In the data rows, 128 means zero.
Here is a table of points, one per row:
array([117, 134, 139, 140, 134, 102, 116, 143,  95, 102, 106, 178, 194,
       165,  85, 100, 179, 172, 113, 123, 135, 165, 153, 168, 120, 110,
       108, 105, 111,  99, 135, 137])
array([171, 104, 189, 122, 121, 165, 138, 143, 127, 106, 134, 136,  98,
       116, 179,  60, 110, 119, 130, 157, 180, 134, 140,  81, 170, 145,
       105, 108,  85, 104, 100,  77])
array([134, 136, 109, 100, 115,  76, 137, 147, 230, 118,  91, 120, 102,
        83,  94, 118, 161, 138, 111, 104, 146, 118, 161, 143, 124, 110,
        97, 135, 125,  84, 173, 103])
array([148, 123, 124,  67, 171,  55, 110, 170, 143, 103, 133, 137, 136,
       155, 121, 138, 106, 140,  63, 156, 113, 189, 147, 141, 157, 164,
       145, 123, 139, 145, 132, 115])
array([116, 109, 111,  63,  85, 152, 173, 117, 161, 142, 162, 150, 141,
       127,  49, 154,  84, 132, 128, 122, 138, 136, 127, 111, 165, 158,
        32, 156,  98, 147, 131, 160])
array([ 90, 148, 140, 118,  42, 156,  85,  65, 134, 113,  82, 151, 131,
       106, 132,  84, 176, 162, 103,  96, 151, 130, 111, 140, 131, 116,
       134, 174, 171, 144,  91,  67])
array([149,  98, 176, 167,  96,  93, 167, 134,  95, 135,  99, 113,  78,
       139, 119, 122, 150, 100,  92, 111, 195, 142,  99, 151,  85, 162,
       116, 114,  93, 152,  98, 143])
array([117,  55,  86, 130, 123, 148,  75, 143, 125, 195, 134, 141, 135,
       145, 135, 169,  67,  96, 118, 167, 142, 171, 101, 132, 108, 131,
       161, 138, 134, 100, 123,  92])
array([101, 125,  97, 146, 121, 139, 181, 182,  93, 154, 142, 106, 108,
        97, 106, 114, 140, 110, 100,  72, 100,  94, 131, 126, 163, 156,
       180, 133, 143, 100, 103, 112])
array([ 99, 120, 162, 101, 156, 162, 121, 152, 103, 159,  71,  90, 147,
        94, 134,  96, 102, 115,  72,  96, 114, 102,  84, 158,  88,  92,
       136, 149,  60, 103, 139, 178])
array([104, 137, 102, 131, 201, 162, 126,  69, 194, 115, 171, 152,  78,
       108, 153, 107, 134,  98, 108, 180,  96, 134, 144, 118,  50, 139,
       174, 117,  44, 110, 133, 118])
array([ 53,  96, 146, 159, 134, 103,  65, 170, 100, 106, 177, 140, 117,
       137, 133, 157, 111, 171, 146, 130, 148,  95, 175, 164, 126,  86,
       147, 139, 117,  84, 140, 129])
array([127, 148, 141, 106, 133,  91, 141, 116, 103, 189, 110,  73, 137,
        97, 126, 109, 219,  81, 157, 201, 125, 102, 123,  85, 169, 171,
       131, 164, 129, 127, 168, 131])
array([129, 158,  96, 200, 165, 141, 124, 136,  98, 169, 112, 201, 106,
       128, 165, 132, 150, 137, 129,  94, 138, 119, 106,  97, 185, 178,
       111, 138, 152,  89, 174, 129])
array([114, 163, 133, 120, 161, 178, 139,  64, 105, 156, 128,  60, 146,
       165, 109, 144, 119, 130, 129,  89, 160, 179, 152, 133, 129, 160,
       112, 103, 161, 118, 102,  95])
array([146, 197,  51, 133, 147,  96, 160, 146, 140, 161, 105, 106, 109,
       107, 153, 122,  93, 141, 159, 129, 182, 131, 170, 198, 128, 145,
       125, 133, 117, 153, 120, 127])
array([111,  79, 104, 159, 122, 183, 152, 148, 178,  92, 140, 124, 186,
       110, 158, 174, 166, 161,  68, 161, 145, 123, 152, 128, 109, 140,
        71, 131, 127, 142, 180, 116])
array([159, 138, 123, 181, 140, 149,  60, 166, 120, 111, 138, 104, 124,
        94,  78, 112, 119, 102, 182,  73, 143, 193, 146,  86, 148, 139,
       103, 171,  97, 111, 118, 147])
array([ 86, 153, 107, 117,  70, 115,  43, 123, 112, 129, 119, 104, 140,
       141, 165, 176, 117, 142, 132, 139, 146, 154, 120, 108,  97, 142,
       101,  68, 113, 107, 166, 120])
array([164, 147, 192, 118, 105, 161, 128, 129, 121,  96, 120, 121,  60,
       134, 158, 195, 148, 146, 117, 128,  55, 149, 168, 215, 156, 190,
       120, 120, 113,  94, 116, 107])
array([161, 108, 125, 147, 106, 138, 107,  68, 108, 151, 110, 114,  97,
       114,  63,  89,  76, 166, 143, 146,  90,  54, 129, 139, 112, 165,
       101, 110, 163, 114, 179, 162])
array([151,  94,  64, 136, 125, 139, 183, 120,  79,  66, 144,  79, 133,
       147, 185, 105,  90, 117, 103, 127, 103, 138, 122, 127, 164,  73,
       105, 165, 152, 126, 167, 145])
array([ 90,  98, 163,  76, 146, 114, 148, 139,  66, 128, 108, 139, 161,
       108, 157, 145, 104, 164, 164, 138, 136,  87, 143,  93, 134, 164,
       141,  93, 121, 189, 123, 111])
array([115,  96, 176, 112,  87,  83, 173, 105, 148, 142, 201, 138, 126,
       180, 145, 140, 152, 113, 153,  76, 136, 150, 131,  91, 117, 111,
       140, 121, 158,  44, 127, 175])
array([108, 110,  94, 125, 160, 158, 145, 158, 128, 134,  99, 119,  45,
       196,  59, 146, 163, 163, 117, 125, 122,  98,  65,  82, 154,  74,
       142,  93, 110, 144, 119,  74])
array([ 89,  96, 122, 106, 152, 106, 110, 127, 166, 116, 119, 117, 141,
       137, 129,  79, 116, 138, 126, 154,  88, 129,  91, 149, 134, 194,
       135, 200, 157, 122,  73, 132])
array([167,  96, 100, 114, 180, 122, 130, 114, 114, 114, 148, 157, 163,
        66, 103, 181, 179, 138, 130, 118, 138,  92, 157, 102,  92, 143,
       119, 122, 171, 110,  60, 132])
array([ 61, 149, 112, 122, 106, 159, 171, 139, 162,  91,  73, 170, 132,
       126, 166, 162,  98,  77, 195, 163, 132, 125, 111, 140, 152, 126,
       130, 119, 139, 117, 104, 167])
array([ 87,  96,  73, 154, 134, 112,  82,  88, 119,  90, 143, 108, 113,
       127, 117, 131, 143,  75, 116, 142, 172, 113, 159, 162, 163,  95,
       151,  47, 137, 165,  90, 182])
array([188, 121, 135, 137, 150, 156, 100, 111, 146, 109, 137, 137, 152,
       190, 138, 101, 162, 174, 171, 152, 157, 121,  50, 184, 146, 148,
       137, 117, 119, 124, 122, 184])
array([126, 136, 159, 120, 199, 110, 101,  84, 168, 172, 138, 137, 134,
       158, 190, 128, 119, 145, 107,  67, 101, 122, 119, 109, 150, 101,
       105, 129, 106, 191, 135, 139])
array([167,  87,  96,  50, 108, 116, 111, 165, 116, 144, 102, 105, 111,
       117, 174,  89, 145, 142, 184, 106, 120, 112, 137, 131,  94,  94,
       106,  90, 129, 116, 109, 121])
array([192, 150, 139, 130, 137,  80, 142,  65,  93,  81, 100, 163, 122,
       142,  96, 176,  79,  57, 140, 107, 127,  33,  90, 109, 126, 119,
       136, 214,  91, 100, 173,  60])
array([124, 226, 157,  96, 135, 156,  95, 172, 115, 120, 185, 134, 100,
       105, 135, 130, 116, 106,  74, 156, 155, 108,  94, 100,  96, 118,
       114, 108, 198, 145, 140, 174])
array([115, 154,  94, 136, 111, 113, 135, 163,  99, 106, 148, 162, 122,
       169, 132,  91, 157,  62, 155, 101,  52, 126, 104, 117,  51, 160,
        80, 125, 119, 174, 114, 126])
array([169, 153, 126, 161,  80, 123, 149, 151, 172, 169, 181, 144, 144,
        70, 134, 156, 106, 192, 142, 144, 113, 139,  75, 143, 120,  67,
       148, 141, 131, 150, 109, 118])
array([161, 138, 146, 170, 144, 106, 129, 121, 125, 145,  85,  82, 134,
       124, 144, 186, 141, 133, 125, 175, 101, 138, 100, 105, 118,  73,
        72, 150, 133, 114,  72, 123])
array([ 96, 147, 142, 121, 117, 142, 144, 120, 112, 143, 147, 102,  84,
       181, 110, 114, 134, 146, 178, 181, 119, 116, 192, 117,  98,  96,
       147, 200, 112, 185, 146, 129])
These points spread out most along one direction. Take the direction at right angles to it along which they spread out most. Go by this last direction. For each point below, how far along it does it lie, from 0 to 99? The average is 50, and the first point in the table lies past the average. One standard deviation of the points above along it is 16.
array([136, 140, 177, 205,  80, 100, 129, 162, 207, 146, 134, 112, 181,
       165, 130, 120,  86, 127, 100, 136, 113,  90, 206, 117, 150, 107,
       118, 110, 130, 152,  83, 137]) 58
array([171, 176,  88,  83,  95, 157, 127, 147, 116, 132, 116, 147, 188,
       148, 124, 139, 140, 138, 113, 124, 118, 111, 139,  92, 136, 135,
       209, 130,  68, 110, 118, 147]) 48
array([ 96, 134, 162, 166, 123,  79, 149,  84, 104, 116, 106, 129, 147,
        69, 107, 140, 138, 140, 148, 136,  74, 200, 102,  98, 176, 128,
       146,  90,  88, 132, 153, 125]) 58
array([137, 141, 141, 118, 140, 159, 146, 113, 106, 168, 161, 162, 190,
       135, 118,  63, 135,  69, 128, 148, 122, 131, 145, 189, 142,  70,
       113,  98, 142, 118, 131,  73]) 48
array([139, 124, 140, 158, 148, 133, 136, 149, 184, 100,  92,  81, 165,
       153, 116, 103, 107, 112, 158, 112, 123, 128, 121,  97,  85, 166,
       192,  70, 191, 139, 156,  95]) 45
array([ 95, 161, 131, 129, 137, 109, 150, 105, 104,  84, 214,  88, 135,
       101, 125, 108, 105, 169, 127, 107, 162, 127,  87, 144, 117, 130,
       158, 137, 128, 114, 138, 107]) 48
array([127, 114, 194, 116, 167, 160, 153, 159, 133, 117,  86, 166, 105,
        86,  96, 133, 113, 125, 156, 135, 138, 161, 140, 127, 111,  80,
       134, 141, 187, 137, 148, 153]) 53
array([155,  80, 138, 122, 104, 149,  97, 125, 151, 146, 168, 131, 129,
       111, 131, 170, 168,  85, 132,  78, 121, 148, 132, 176, 152, 138,
       175, 148, 134, 217, 175, 139]) 51
array([157, 123,  94, 126, 100, 111, 134,  96, 102, 142,  97, 184,  89,
       144, 141, 108,  92, 151,  74, 133, 128, 159, 166,  92, 119, 107,
       155, 132, 171, 158, 109, 180]) 47
